The rows of Z fall into a few groups, which share some directions, and each row is roughly a mix of its group's hidden directions.
Z (82 x 11):
[[-25 -19  -1  -6 -39   0   3   6   6  -5  -1]
 [ 11   2  28  -7  22 -24 -13 -18  -4  -8   7]
 [  6   6  -4   2  21  -6 -22   8 -13 -26 -26]
 [ 11   8   1   0  33  16  22 -14 -11  -1 -17]
 [ 29  -1 -28   9  -9 -14 -13  12  10   5  13]
 [  6  11 -29   4   8  13   5   3  -5 -27  24]
 [ -4 -11  18  -3 -11  -9  10  22  -2 -31 -21]
 [ -3  11 -14   0   6   9  -8  19   9 -38 -15]
 [ 14  28  -3  13  26  -5  20   0   1  13 -14]
 [ -8   1 -13  -4   4   9 -18  23  14 -16 -31]
 [ -4  13  18  34  -4  -3  18   9  -1   9 -22]
 [  3  -4  10  39   4 -10  12 -15  12  18   5]
 [ 20 -26  -1  -9  13 -16 -13   5 -26  12  -7]
 [ -4   8 -16  27  19  -3  22  -3  25   6  -2]
 [ 21  11   9  -3  16 -12 -21 -21   0  26  -4]
 [ -3 -11   1  37  -5  -9 -11  -5 -17  13  20]
 [ 11  38  -8  11  29   6   5   0   4  -3  -3]
 [ -7  -6   2   2 -12   2  24  18  -5 -37   7]
 [-10  35  14  -6  24  -4   9 -13   7 -13  -5]
 [ 36  -2 -15  -2  12 -24  -5  -1   3  15   8]
 [-11  21  12  -6  33  22   9 -10  -9  -5  -7]
 [ 15  20  -7  -7  13 -30  20  -7  11  14  -8]
 [ -3 -18  -3  16 -27   7  12  15  21 -11 -19]
 [ -2  13   6 -23   1   8  18   4   6 -33 -19]
 [  9 -19 -17 -17  -9   4   3  33  15 -14  -5]
 [ 37   0  -5 -15  17 -15 -21   1  -1   5  -2]
 [ -6 -11   8 -26  -5   2  -6  14 -11  26  26]
 [ 10  -2  10 -41   5  11 -12  -1 -21   3  -4]
 [ -2 -15 -18 -14 -14  12   0  25  28  12  -5]
 [  6 -21   8  30  -1  16  24  -2  -4   5 -16]
 [ -9  -7  21  12 -36 -13   2   7  12 -16   4]
 [ -1 -23 -34  -9   4  11 -10  24  -2   5  -5]
 [-18  19   9  12 -26 -20  12   4  18  -8 -11]
 [ 17   8 -18  14  10  -9 -23 -20  15  12 -16]
 [-31  -3  -3   6  -6  14 -11   8  15  12 -28]
 [ -8  -9  -3   0 -16   6  24  21   1 -34   7]
 [-24 -15 -16 -31 -18  12   9  -2   2  -1   2]
 [  6 -34 -12 -21 -10  -4  10  -1  -9  23  -2]
 [ -3  22  -1 -23  32  -3   4  -6  -9   9  20]
 [  9 -30  -7 -13   7   7  14  -2 -17  28  -7]
 [  1   3   6  11  24  -5   2 -13 -11  32  23]
 [-24 -25   7 -15 -33  -2  -4  -1   2  -7   3]
 [ -3 -14   6 -15 -25  14  14  19   7 -21 -18]
 [  1  12  -6  -9 -20 -13 -28  -3   4 -30 -11]
 [-14  -8  -3   5   0  -2  -9  11 -30  10  34]
 [  1   0   7 -22 -11  15  13   8  -3 -32 -23]
 [  3 -15   2 -11  -3  -3 -15   3  13  40 -14]
 [  4   2 -42 -13  -8  13  12  11   8  10   2]
 [  8  16 -16  22  29  -9  -5 -21   4  13   1]
 [ -7 -29  10  -3   7  28   1   0 -24  12  -6]
 [-33 -13   2  11  -5  10  -4  -4  -6  28 -17]
 [ -3  15  36  -2 -13 -17   8 -12   7 -19   3]
 [ -9  -9 -22   9 -17  28  13  18  -4  13 -10]
 [ -3  25   6   7  13 -25 -15 -19  -3   2  23]
 [  1  20  -6  11  29 -12  -9 -19 -13  10  18]
 [-15  16 -12  16  21  11 -23 -19 -12  10  -9]
 [ 11   3  14   7   5 -14  16 -12 -28 -24  17]
 [  0 -19  24  -1 -15 -13  22  -8 -13  19  14]
 [-16  -9 -16 -20 -14  11  -2  30 -11 -14  10]
 [ 15  -3   1  22 -15  -9 -12 -15  22  -3 -27]
 [-19  17   3  23  13   5   0 -22 -24 -13   4]
 [-22   3  29  23  -4  19  -1   4  -9 -10 -11]
 [ -4 -15 -27  -7  -8  16   3   6  11  28  18]
 [-19 -14 -18  -9  -4  13   8  31  -9   4  19]
 [ 16   9  -9  28 -23 -21  -4  15  14   0   1]
 [ 31  -3 -10  18  19  11 -22   8  -9   4  11]
 [ -8 -27  -9 -36 -12  -2  -6  -9  -2  -1  13]
 [ -3   1  16  -4 -10  -6   5  21  11 -33 -23]
 [ -8   6 -31 -14   6  12  10  19  15 -18 -13]
 [  4  12   5  28  24  -1  10 -21 -21 -10   0]
 [  1   2   8  20 -14  -1  -2  -8 -14 -38 -16]
 [ 13  -6  21  -9   7 -39   3 -15   0   8  -2]
 [ -3 -20  -9  25   7  14   2   6 -32  10  12]
 [ -4  36   0  13  16   6 -13 -18   3 -18  -6]
 [-27 -17 -20   5 -13  20  12   7   3  17  11]
 [-17  30   1 -21   8 -12  14 -13  16 -13  -2]
 [  5   4  32  -7  -7 -16  -7   4  17   2 -29]
 [ 36 -15 -15  -4  12 -14 -14  -1  -4  14  13]
 [-15 -28   7   5 -10  -4  22   9 -28  -8   4]
 [ 15 -12 -17 -10  -8  -5 -30   2   6 -13  26]
 [-11   6  24 -33  -4  -3   6   9 -10  -1  24]
 [ -3  10   0  15  -9  -4  15  -2  20 -33 -21]]
One row of each group comes first, with its name. Which group is each row after those in?
[ 14 -12   8   1  21  -1  19  -5 -17  29 -16] => Q
[  6  31  15  12   9  -5   3 -27  -5 -15  12] => C
[ -2  11  -5 -14  21  -4 -17  -5 -29   8  25] => B

[-13  -9  27   2  -1 -12  -9   5  -6   1 -37] => C
[  8  19   7 -31   8 -11  -8 -11  25  13  -3] => B
[ -3  23 -10   5  12   8 -14   8   9 -34 -16] => C
[ 32   9  13 -16   2 -15 -12  -6  20  17  -2] => C
[-18  21  -4 -13 -12 -20  -6  10  20 -20  15] => B
[  0   2   1  30  -5  27 -21  16  -5 -13   6] => Q
[ -2 -13 -18 -10 -23 -14  24   6   6  22 -11] => Q
[ 13  -9  -4 -20  34  17  -7 -12 -16   5   8] => Q
[ -4 -17 -13  -5   2   5 -13  13 -10  34  22] => B
